Named turns come first, each shown by rows before and after it. Which turns, in which order, take the first row of each pair that follows to the second? Write the first one first, as in the answered first pair.
Z861:
[ 4 -6  5  3  1 -1 10 -4 13 14 -4  3 -8] |-> [  0   7  -6  13  -1   2  -4 -15   1   0 -14  -4   5]
[-11   4   6   6  -8   1  -4   1   6  -4   1  -1   2] |-> [-9  1  9  4 -7  2  1  2  9  2  2  1 -4]
[  6  18  -9   8  -6  -1  -3  -6 -18   3 -19   9 -21] |-> [  5  15 -14   8  -2 -18 -14  14   1  -8  12  11  14]
Z72:
[  4  -5 -25  -7  14 -14 -15  10   9  -4  10   0  35] |-> [-25   2  27  13  -8   0  -4  12   1 -18  23   3  20]
[-11  -1  22   1   2  -2   6  10   1   4  11   7 -11] |-> [ -6   8 -10   0   5  -9 -16 -11   8   9 -11  -2  -8]
[ 19 -15 -14 -16   9 -18   4   7  26  18   4  -3  -1] |-> [-11  -3  34   5 -15  -5   7   2  20   4  10  -2 -18]
Z758:
[  5   1   0   9 -11  -3  -8 -17 -14 -14   3  -6  -2] |-> [  3  -2   3   8 -11 -10 -10  -9  -3 -16  17  -4   6]
[ -8   1  16  -3  -6  -2   2  12  12   5  12  -2 -11] |-> [ -4  -1  15  -5  -3   2   8  10   8   9   5  -2 -19]
[-2  5  3  1  0  5  0 -1 -4 -6  3  3 -7] |-> [-3  5  4  2 -1  3 -2  1 -1 -8  7  3 -3]
[  1  12   6  -7   9  11  -2  -6 -17  -3  -3  -2  -4] |-> [ -4  16   8  -3   7   6 -10  -2 -12 -10   4  -3   5]
Now pairs of rows:
Between the rows of a pair lie 2 to 4 turns.
[ -3  11   0   0   6  -3   0  -7 -20 -12   3   7  -7] |-> [ -1  11  -1  -1   3  -3   0 -11 -16  -5  -2   5 -16] -> Z861 Z758 Z758 Z72
[  3   3 -15   3   8   4  -8  -9 -15  -5  -7  -6   3] |-> [-15   2  14  11  -7   1  -8  -2   3  -6  10  -3  -3] -> Z861 Z72
[ 2 -1  9  1  2  3 11  9 -4 -7 12  5  1] |-> [  0   2   3  -1  -3   1   3  -7   5   8  -5   1 -18] -> Z72 Z861 Z861
[  5  -2   2 -15   1  12  26   5 -21  -1  -5   6 -12] |-> [-16  21   1   5 -15   6  -7 -12 -12 -18  -9  -5   3] -> Z72 Z758
[  4  -4  -6 -10   2  -1   8  24  11   4  19   7  -3] |-> [ 12   2 -29 -13   8   1  -1   9   1   5  -1   1  -2] -> Z758 Z72 Z758 Z72
[ -6   3  25  -1   9   6  12   0 -15   3   4  11 -13] |-> [  7  -4  -1 -11  22 -11   3  10  -2   4  16  11  13] -> Z861 Z861 Z72 Z72
[  9 -12 -10 -12  12   3  11   2  -7  11  -9   3  -6] |-> [  7  -4 -23  -7  10  -2  -5  -6  -3   5 -14  -2   5] -> Z72 Z758 Z72
[  6   9   1  -3   6  10  -7 -10   3  -6  -8 -12  -5] |-> [ 12  -1   7 -10  11  11   6   0   3   0  -1  -8  -9] -> Z758 Z72 Z861
[ 20  -8   9  -5  19  14  22  14 -14  -8   5   0   0] |-> [-2 -1 29  6 -1  1  4 10 25 -3 18 -3 -8] -> Z72 Z758 Z861
[ -3   4   6   7  -1   5  -1   7 -15 -17   7  -3  17] |-> [ 14 -12  -9 -11   9  -2   9  14  -2   6   6   2   6] -> Z861 Z72 Z72
[ 17 -18  -9 -17  11  -5  17  15  -4  15  -4   2   5] |-> [ -8   2  20   7  -5  12  11   5 -28 -14  -6  -1   8] -> Z861 Z72 Z758
[ -1  -4   7  -2  -2  -3   3  -9   6  12  -3  -2 -19] |-> [ -2  -5   6  -1  -1 -12  -3   2  17   6  13  -2   1] -> Z861 Z861
[ -5   7  -6   5  -7  -6  -8 -12   8   3  -6  -6  -1] |-> [ -8   9   5   9 -10  -2  -4 -11   2   1  -7  -5  -5] -> Z861 Z72 Z861 Z758
[ 5 -4  9  1  1 -8 -8  0 11  6  9 14 12] |-> [  1   6   3   8  -1  -2 -16 -11  -2  -2  -4  10  14] -> Z861 Z861
[ 12  -4  -4  -9   8  11  15  -5  -8  10  -8   3 -12] |-> [ -2  13  -8   7   2   9  -8 -10 -12 -13  -5  -2  15] -> Z861 Z72 Z72
[ -5  -5   0  -6  -3 -10  -2  -2  23  19   2  -5 -14] |-> [-15   8  -7   6  -7  -9 -19 -11  17   2  -2 -10   2] -> Z861 Z758
[ 12  -6 -17 -11  18  -6   1   0  -2  -7  10   2  20] |-> [ -7  -3  18   1   3  -2   7   7   1 -14  25   4  13] -> Z72 Z72 Z758 Z72
[-17   4   0   3  -8   0  -5  -7  -6  -2  -5  -6  -7] |-> [-11  -2  -8  -2  -2 -11  -9   3   7   0   6  -5   6] -> Z861 Z72
[ -5  14 -17   8  -7   0 -13  -1   4 -18 -12   6  17] |-> [  8  -7  -4  -9  -4   3  17   8  11  12 -12  12 -20] -> Z861 Z758
[-10  -1  26  -5  -9   0   4  -3  12  17  -6   0 -28] |-> [  1   9 -22  -6   5  -9 -24 -15   5   4 -20 -10   5] -> Z72 Z861
[ -9   4  23   4 -13  10   0  12   1   1  15   0  -4] |-> [ 0 -2  9 -5 -7 -1 -2 18 16  8 21  1  4] -> Z758 Z72 Z861 Z72
[ 22 -11 -32 -23  23  -4  16   6   6  15  -1  -2   5] |-> [ 18  -3 -40 -16  21  -6   3   3   2   3  -1  -6  22] -> Z861 Z861
[ 11 -10   6  -4   1  15  18  10 -24  -8   3   6  -4] |-> [ 10 -12   9  -5   1  10  18  17 -16  -7  13   8   1] -> Z861 Z758 Z861
[  0  -7 -14 -11   6  10   2  -8 -18  -6 -22   4  -2] |-> [  4 -20  -3 -21   7   3  15   8   0   6  -3  10  -6] -> Z758 Z861 Z758
[  3   1 -11  -3  10   7   8  -7 -23  -1 -15  -3 -11] |-> [-11   0   4   2  -3 -14  -9   6  22   2  17  -2   2] -> Z758 Z861 Z72 Z758
[ -6  -2  19   0  -3   9  11   4  -7   1   4   3 -10] |-> [ 7 -8  6 -9  8  5 15 12 -5  5  7  4 -2] -> Z72 Z72
[ -4   3 -15  19   3 -11  11  -1  -5  -8   9   1  20] |-> [-6 -6  5 13 -1 -9 28  4  4  8 14  7 -5] -> Z72 Z861
[-19   4  -5  16   1   6  -6  -8  -4  -9   4   5  -6] |-> [  0 -11 -19  -1  15   2   7   1  -1   7   5   9  -9] -> Z72 Z861
[-2 -4 13 -3 -3  7 12  6 -9 -1  1  2 -6] |-> [-9  0  8  1 -5 -5 -4  8  6 -6 12  0 12] -> Z72 Z861 Z72
[-15  -4  26   6  -8  -4  13  20  -9 -13  16   1   5] |-> [  5 -15  10  -9   6   0  27  23 -20  -3   8   5   0] -> Z861 Z72 Z72
[ -1  -2  18 -14  -3  19  15  -7  -6   8   3  16  -2] |-> [ -3  -1  15 -13  -2   9   7   2   3   0  18  16  20] -> Z861 Z861
[ 10  -7  12   0  10  14  19  15 -18 -12  22   6   2] |-> [  5  12 -11   7   5  18  -5 -20 -26 -12 -15  -4  -9] -> Z861 Z72
[  5  -8 -22  -3   1  -5  -7 -18  -2   0 -18  -7 -10] |-> [ 11 -21  -3  -7   8   2  19   6 -16  -6   3   2  -6] -> Z758 Z72 Z758
[-15   5  -4   2 -15  -8 -16  -8  13  -8  -7   0   0] |-> [-10  -7  11  -7 -14  -3   5   1  12   4  -3   5 -20] -> Z758 Z861 Z72 Z72
[ -2   2  15  10  -3   8 -14 -15  21  -1  -6   2  -4] |-> [  7  -2  -1   4   6   1 -18 -12  27   3  -4   2   6] -> Z861 Z72 Z72 Z72
[  7  -1   5  13  -6   7   1  -6  -5 -14   3  -7  20] |-> [ 8 -6  5  9 -6 -2 -1  0 16 -3 12 -5 19] -> Z758 Z72 Z758
[ 7  0  6  8  0 -9 16  7 -1 -2 13  0 10] |-> [  6   3  10   8  -5  -3  19  -5  -6   4  -4  -2 -11] -> Z72 Z72 Z861 Z72
[  2   0 -30   4   7  -3 -12  -7  -1  -8   2   0  15] |-> [ -8   0 -14   9  -1  -9 -15   1  14 -10  16   2  16] -> Z72 Z72 Z758
[  9   2 -10   0   7   7  -3  -6 -13   0 -12  -5   1] |-> [ 7 -7  1 -5  5 -4  2 10  9  7 13  0  5] -> Z758 Z861
[-12  13   8   9 -11   2  -8 -16  -7  -5 -13  -5  -9] |-> [ -4   5  -6   3  -2 -15 -17   0  17  -3   9  -4  15] -> Z861 Z72
[  5   1 -11  -3  -2  -7  -7   3  15  10   1  -2   1] |-> [ 10  -1  -8  -4   5   7   8   6 -14   0  -3   1   3] -> Z861 Z72 Z861 Z72
[-10   8   8  -6 -10  -3  -4  -6  19  13  -3   2 -29] |-> [  4   5 -12 -14   2   2  -1 -11   5  16 -16   1 -28] -> Z72 Z758
[  8   3 -15  -2   7   3  -3  -2 -14  -7  -9  -3   8] |-> [ 11  -5  -8  -9   7   5   9   0 -11   5 -11   2  -9] -> Z861 Z861
[ 8 -2 -1 -8  7  6 14  6 -8  2  5  5  5] |-> [-10  12  10   6  -8   3  -3  -4   1  -6   6   2   7] -> Z72 Z758
[ -7  10 -17   4  -7 -14 -28 -15  20   7  -8  -2   2] |-> [  1 -11   6  -6   2 -15   3  22  20   6  27   9  12] -> Z861 Z861 Z861 Z72
[ -1   5   7  11 -14  -7 -17  -4  14   1  -3  -5  -9] |-> [ 21  -9  -9  -5   4  -4  -1   4   4  12  -7   0 -10] -> Z72 Z758
[ -4   4  12   5  -5  -9 -13   3  13  -6  14  -1   0] |-> [  1  -1   9   1  -1 -11  -8   9  12  -6  19   0   5] -> Z72 Z72
[ -1  -4   5  10  -8  13  -1 -11 -10  -9  -6  -7   0] |-> [  6  -6 -12   5  -1   2 -10  -5   2  -7   3  -7  17] -> Z758 Z72
[-15   7  23  10 -11   4  -1   0  11  -5   6   0 -13] |-> [-11  10   4   6  -9  -4 -15 -11  20   3  -5  -3 -13] -> Z758 Z72 Z72 Z72
[  0   5 -18   4  -6  -5 -17 -14   4   6  -7   9  -8] |-> [ 4 -9 -1 -2  0 -7  3 12  5  3 23 17  5] -> Z758 Z72
[-12   5  15  12  -9   6  -1  -8   0  -5  -2   0 -13] |-> [  4  -7   7  -1   2   7  13  -2  -4   8  -6   4 -23] -> Z861 Z758 Z758 Z758
[ -2   2  -5  -2  -3 -11 -11  -6  23  13   1  -1 -10] |-> [ 10  -6  -3  -5  13   2  12  14 -13  -7  11   4  11] -> Z72 Z758 Z861 Z72
[ 10   2 -14   2   3  -9 -11  -3  -4  -3   1   1   4] |-> [  6  -4   4   1  -3  -8   0   0   7   8   6   3 -16] -> Z72 Z72 Z758 Z861
[  1  -7  -2  -5   4 -12   2  15  24  10  19   5   3] |-> [ 12  -9  -7 -10  11   5  18   5  -8  16  -5   7 -19] -> Z861 Z72
[  8   0  -8  -4   9   1  -5  -4 -13 -14   5   0  13] |-> [  4   0   8  -5   0   8   6 -13 -15  -5  -4   1 -15] -> Z861 Z758 Z72
[-6 -4 14 -2 -1  5  9  8  1 -2 12  6 -2] |-> [ -4   3  -9  -1   0  -6 -13  -1  12  -1   5   0  10] -> Z758 Z72 Z861
[ -8   2 -18  -2   5  -7 -14  -2  -2 -12   6 -10  27] |-> [-25   0  20   7 -10   1  -2   2   0 -14  16  -6   9] -> Z758 Z72
[ -2   5 -10  -7   1  -5 -25 -10  -9  -8 -21  -1  -3] |-> [-13  -2  20  -3  -9 -12 -17  10  12  -6  11   5  -3] -> Z861 Z72
[ 18 -15  -9 -12  11   8  17  10 -13   9  -3   1  -5] |-> [  8   3 -17   3   7   8  -5   1 -22 -14  -7  -7  20] -> Z861 Z758
[  9   0 -16  -7   7  -3  -3 -14 -11  14 -37   3 -16] |-> [  6 -10  -4  -9  10 -24  -5  23  18   2  14   8  23] -> Z72 Z72 Z861 Z758
[ -4  -1  -4  -5  -4  -1   4 -10   5   6  -3  -1 -12] |-> [ 1 -5 -6 -8  2  1 12 -5 -5  4 -2  1 -9] -> Z72 Z758 Z72
[  3  -4 -12 -14  16 -10  -8   8  19   8  -2   2  12] |-> [-10  -6  24  -7   5   3  10  14  13   6   4   7  -7] -> Z72 Z758
[ -3   2 -11  -1  -1 -13 -26  -1  17  13   5   4  -1] |-> [-14  12   0  10  -9  -4 -30 -11   4   4  -2   2  -6] -> Z861 Z72 Z72 Z861
[  5   7  -5   3 -15 -16 -11 -24   9   1 -19   2 -14] |-> [ 18  -7   6  -3   1  -1  21  -2 -25  -9  -7  11  -7] -> Z72 Z861 Z72
[  6 -12   1  -7   7   2   0  13  12   4  19   0  16] |-> [  6  -1 -12   1   8   9 -10   3  -7  -9   4  -5  26] -> Z758 Z758 Z861
[ 13  -3 -14 -19  20 -15   9  21  -3  -9   6  -2  20] |-> [-24  15  29   6 -10  -4   0   7  -4 -22   4  -5   3] -> Z72 Z861 Z861 Z861
[ -6   0  11   1 -11  12  11  -5  12  16  -4   4 -20] |-> [ 10 -11  -4 -10   6  11  22  10   3  14   4   9  -3] -> Z72 Z758 Z72
[-16  18   2  12  -9  13  -7 -12  14  10  -1 -15 -11] |-> [ 11   2 -24  -8  13  14   9  -3   2  20  -6 -11  -6] -> Z72 Z758
[  1   4 -11   1   7 -14 -10  -2  10  10   3  -6   5] |-> [-14   7  13   9  -4  -8  -6  -2   7   2   7  -4  -3] -> Z72 Z72 Z72 Z72
[ -5  -6   2  -4  -2 -23 -13   5  22   5  13  10   4] |-> [ -6  -4   0  -4  -3 -22 -15   0  23   5  11   8   3] -> Z72 Z72
[  6   1   5   7   7  15  12   6 -34 -22   0   3  19] |-> [ 12   6 -18   5  11  10  -1  -5 -29 -18 -12  -1  22] -> Z72 Z72 Z72 Z72
[ 14   0   1  -8  11  19  25   4 -30  -1 -14   5 -10] |-> [ 12   7 -12  -6   9  18  11 -11 -27   0 -28  -1 -12] -> Z72 Z72 Z72 Z72
[-14 -18  16   5  -5 -17  -6  20  25  12  28 -11  -5] |-> [ -2 -21   9  -3   0  -1  12   3   1  29  -6 -10 -39] -> Z758 Z861 Z861 Z861
[  1  16 -13  -4   2   5 -12 -15  -9 -10 -19  -6   7] |-> [-10  18  11   5  -7  10  -6 -11 -12 -16 -13  -4   0] -> Z72 Z72
[ -4   3 -12  -6   9   2   1   4  -3 -13   8   7  20] |-> [ -8   8 -16  -3   5   2  -6  -5  -1 -12   1   4  19] -> Z72 Z72
[ -3   7   0   5  -5  -4 -14   3  23   1   7  -6   5] |-> [-3  2 11  2 -6 -1 -3  5 23  7 10 -3 -8] -> Z758 Z72
[ 15   4 -20  -4  17  22  -6   5 -28   3 -13 -12   4] |-> [ 13 -13   6 -13  13  10  11  28   4  23  17  -2 -10] -> Z758 Z758 Z861
[  0   1 -14  -9   5  -3  -6  -6   0   4 -12   0  -3] |-> [-10   5   5   1   0   6   1  -5 -14  -8  -8   1  -4] -> Z861 Z72 Z758 Z861
[  1   5 -13   6  -2  -6 -17   7  21   0  -4 -12  12] |-> [  4   0  -3   0  -5   4  -1  -2  14  16 -18  -9 -20] -> Z861 Z758
[ 1 -7 -3  4 20 10  2 11 -5 -2 -7 12 13] |-> [-6 -6  4  4 10  0 -6  9 22 11 -2 10  0] -> Z72 Z861 Z72 Z861
[-10   8   0  10  -4   1 -10  -7  -5  -5  -3  -3   5] |-> [  2   0  -6   0   5   6   5  -5 -15   4 -11   0  -6] -> Z72 Z861 Z758
[ 12  -4 -17  -8  11   4   6   0 -15   4 -10  -2  -1] |-> [ -6   3   8   8   1   7   2   7 -17 -17   8  -2  12] -> Z72 Z861
[  1  -6  -5  -5   0 -10 -10  -1  18  13   5  -2  -1] |-> [  1 -10   9  -5  -2  -1   4   2   9  16   4   0 -16] -> Z72 Z758
[ -9  -3  23  -3 -10  14  20  -8 -14   3 -15   1 -32] |-> [ 17  -9 -26 -18  15   5  11  -4 -19   6 -21  -1  -5] -> Z861 Z861 Z861 Z72
[ 18 -19  -6  -8  26  12   6   8  -6  10  -6  10  -9] |-> [  6   1 -15   8  21  13 -16  -3 -14 -13  -9   2  17] -> Z861 Z758
[  4   0 -12   0   6  -2  -5   8   4 -12   0 -20  13] |-> [ -6  -1  11   1  -6   5   5   0   9   1  -4 -18 -18] -> Z861 Z72
[ 12  -4 -12   1   8   2   0  -4  -9   5  -2   2  -2] |-> [-1 -3 11  8 -3 -3 -1  4  6  1 16  4 -2] -> Z758 Z861 Z72 Z758
[  0 -12   7 -15  -3  -8   7   4  11   9   8   1   0] |-> [ -3   3  -7  -3  -3  -1  -9 -13 -12  -9 -11  -7  11] -> Z758 Z861
[ 13   4 -24   4  14   4  -2  -3 -21  -1 -19  -7  13] |-> [  8  -7  13   3   9  13  25  14 -25   1  -1   0  -1] -> Z758 Z72 Z758 Z861
[ -4  14  -1   8   2  -4 -16 -17  -2   7 -12  -8  -8] |-> [  1   3   8   0   3  -7  -2  -7  10  20  -3  -3 -21] -> Z861 Z861
[-2  3 10  0  0  2  5  8 10 -8 12  2  2] |-> [-8  9  8  5 -5  2 -5 -3 10 -9  3 -1 -3] -> Z72 Z72 Z72
[-1  0  3 -1  0 -5 -2 11  5 -2 12 -1 12] |-> [-8  5 10  4 -5 -4 -6  6  5 -5 10 -3  7] -> Z72 Z72 Z72
[-10   5  -3   4  -3  15  -1  -7  -4 -14  -8  -2   5] |-> [-12   4  -4   2  -6   5  -9  -6  15  -8  -1  -3   7] -> Z861 Z72
[ -3  -3  17   6   4   8  21  10 -13   8  12   5 -18] |-> [ -4  10 -18   9   6 -15 -18   3  12   2  14  -4  15] -> Z72 Z861
[ -3   8  -7   0  -4  -1 -11 -18   5  11 -23  -3 -22] |-> [ -9  -1   8   1  -2 -13  -9  16  22  -3  23   4  12] -> Z72 Z72 Z861 Z758
[ -1   6   9  -1 -10  -6  -9  -3  15   6   0   0  -1] |-> [  7   8  -3  -1  -1   6  -3  -7 -13  -3 -13  -2   5] -> Z72 Z861 Z72 Z861
[-13  17   6  17  -8  -5 -12  -9  10   0 -12   4  -1] |-> [-15  13  21  18  -7  -1   1   3   2  -7   1   7   4] -> Z72 Z72 Z861 Z861
[ 14   4   6  -9   3  14   7  -5 -21   6 -18  -5  -7] |-> [  1   9  14   1  -2   2  -9   9  -4 -12  11  -6  26] -> Z758 Z758 Z72 Z72
[  6  17 -19  15   7   4 -18   1  -8  -7   4  -6  15] |-> [ 4  0 11  7  1  0  4 19 15 11 26  3 -4] -> Z72 Z72 Z861
[ -6  17  -4   6   2   4 -10 -11  -2  -2   3   6   6] |-> [ -3  11   6   3   4  11   6  -6 -14  -1   5  10  -2] -> Z72 Z758 Z758 Z72
[-9  6  7 -2  0 13 -7 -6 -7 -4 -8 -3 -5] |-> [  1   1 -10  -8   8   2 -12   2   4  -3   2  -2  12] -> Z758 Z72
[ 4 -3 -5  2  0 -7 -1  3  7  6  0  2 -2] |-> [-5  3  5  9 -6 -3 -4  1  2 -2  0  0  0] -> Z72 Z861 Z758
[-16   6  13  10 -15  -6 -13 -11  23   7   2  -5 -14] |-> [ -2 -10  24  -2  -2   6  20   6   3  13   9   4 -24] -> Z72 Z758 Z72
[ -4  -3  19   3  -5   8  11   3   1  11   4   1 -14] |-> [  0   5 -16   3   1  -6 -17  -6  11   6  -2  -6  11] -> Z72 Z861
[ 16   1 -34   3  18  12  -2 -12 -20  -3 -22  -4  -3] |-> [ 13   4 -35   6  18  11  -7 -11 -20  -8 -19  -5   5] -> Z758 Z861 Z758 Z861
[-16  21  -6  13  -7   5 -18 -13  -5 -15 -12  -7   5] |-> [-12   2  26   3  -8  14  17   3  -7   0   1   3 -21] -> Z72 Z72 Z758 Z861
[  2   3 -10   3   3 -14 -15  -6  21   6  -6   2   7] |-> [  3  -8  16   1   3  -1  16   3   6  12  -1  11 -14] -> Z758 Z72 Z758
[ -6  10  -4 -10   8 -10 -20 -12  -5  -3   0 -10   5] |-> [-13   8  12  -7   2 -12 -17  -6   5  -2  10  -7   1] -> Z861 Z72 Z861 Z861
[-14   9   7   3 -15   3  -8 -16   5   3 -11  -5 -14] |-> [ 10  -3 -24 -12   8  -5  -4   2   2   0   2  -1  16] -> Z72 Z861 Z861
[-16  10   0  14 -10  -6 -21  -9  12 -10   5  -6  10] |-> [ -4 -11  14  -1  -1  -8   7  15  16   2  25   5   3] -> Z72 Z72 Z758
[-16   3  10   5  -6  -3 -14   9  -4 -20  14  -4  15] |-> [  5 -13 -10 -17   3 -11  -5   3  16  17  -1  -1 -15] -> Z72 Z861 Z72 Z72
[-11   3   1   2 -12  -2 -18 -13  25   6  -2  -9  -4] |-> [ -6   2  -1   0  -9   4 -12 -18  16  13 -14 -10 -16] -> Z758 Z758 Z758 Z758
[ -7   8  -1  11  -5   9  -4 -18 -16  -6 -15   0  -9] |-> [-8 -7 17  3 -7 -7  5  7 16  5 17  8 -6] -> Z758 Z861
[-11  -5  18  16 -11  10   0   6 -16 -16  15  -7  26] |-> [ -8   3 -11  12 -15  -6 -28 -18  14   4  -5 -16  16] -> Z861 Z72 Z758
[-16   6  16  11  -9   5   4   4 -13 -17  12  -6   5] |-> [  5 -12   5 -10   3   6  25   7 -14   7   3   0 -16] -> Z72 Z861 Z861 Z72
[-10   0   5  -1  -8  -6   2  -4  18  11   3  -3 -13] |-> [-11   6  -3   4  -7 -11 -11  -3  17   1   8  -6   6] -> Z758 Z861 Z758
[  0  -1  -8  -3  -3 -11 -18  -7  31  17   0  -3  -2] |-> [  2   5 -17   0  -2  -4 -22 -18  16  13 -16  -7  -5] -> Z758 Z861
[ 18 -10   8 -10   5  -4  11  13   2   3  -9  -5  -5] |-> [ -1   8  11   7  -8  -6 -12   4   6 -14  -8 -11  11] -> Z72 Z861
[ -4 -12  13  -1   3   5  10   5  16  12   5  11 -23] |-> [ -9  -8  22   6   2  13  15   9  -1  -3   7  11 -14] -> Z758 Z758 Z72 Z72
[  0   8 -13   3   0  -6 -15 -26   2   7 -21 -10   0] |-> [ -8  -5  21   4  -5 -14   0   5  19   3  21  -2  11] -> Z861 Z72
[ 12   1  -7  -4  17  -2  16 -11 -16   5  -6   1 -12] |-> [ -1   3   4   2  10 -19   3   4  12  -4  23   0  10] -> Z72 Z72 Z758 Z861
[  6  12 -14   1  16  -3  -4   2 -11  -8  17 -11  15] |-> [ 11   0 -11  -9  16 -11   5   5   8  15  19  -8  -6] -> Z758 Z72 Z72 Z861
[ -3   6  -4   1   0  -5  -9   6  -5 -17   8  -2  23] |-> [  1   4 -14  -7  -5 -12 -16  -8  16   7  -7  -4  -2] -> Z758 Z72 Z861 Z72
[10 -3  4 -3  2 -5 12  9  0 -5 12  4  8] |-> [  9   4  -3   0   4   3   8  -3 -16  -9  -5   1   5] -> Z758 Z861
[-12   0  21  11  -7  -3   3  10   6 -10  18   6  10] |-> [-12  -2  19   7 -13  -8  -1   2  23   7  11   5  -8] -> Z72 Z72 Z72 Z861
[  3   1   7  -3  -9  -5  13 -10  23  31 -10   3 -32] |-> [  0   5   5   0 -11  -3  11 -14  19  28 -16   2 -34] -> Z861 Z758 Z861 Z758
[  9 -12 -12 -24  -8 -24 -10   5  33  19   7   4   3] |-> [ -7  -5  28 -10 -20   7  13  -9  -6  11 -13   6 -33] -> Z758 Z72 Z758
[-18   8   2   8 -22  -5 -17 -22   7   6 -15  -7 -13] |-> [-16  -1  10   2 -21 -13  -9  -9  24  15   2  -2 -15] -> Z758 Z861
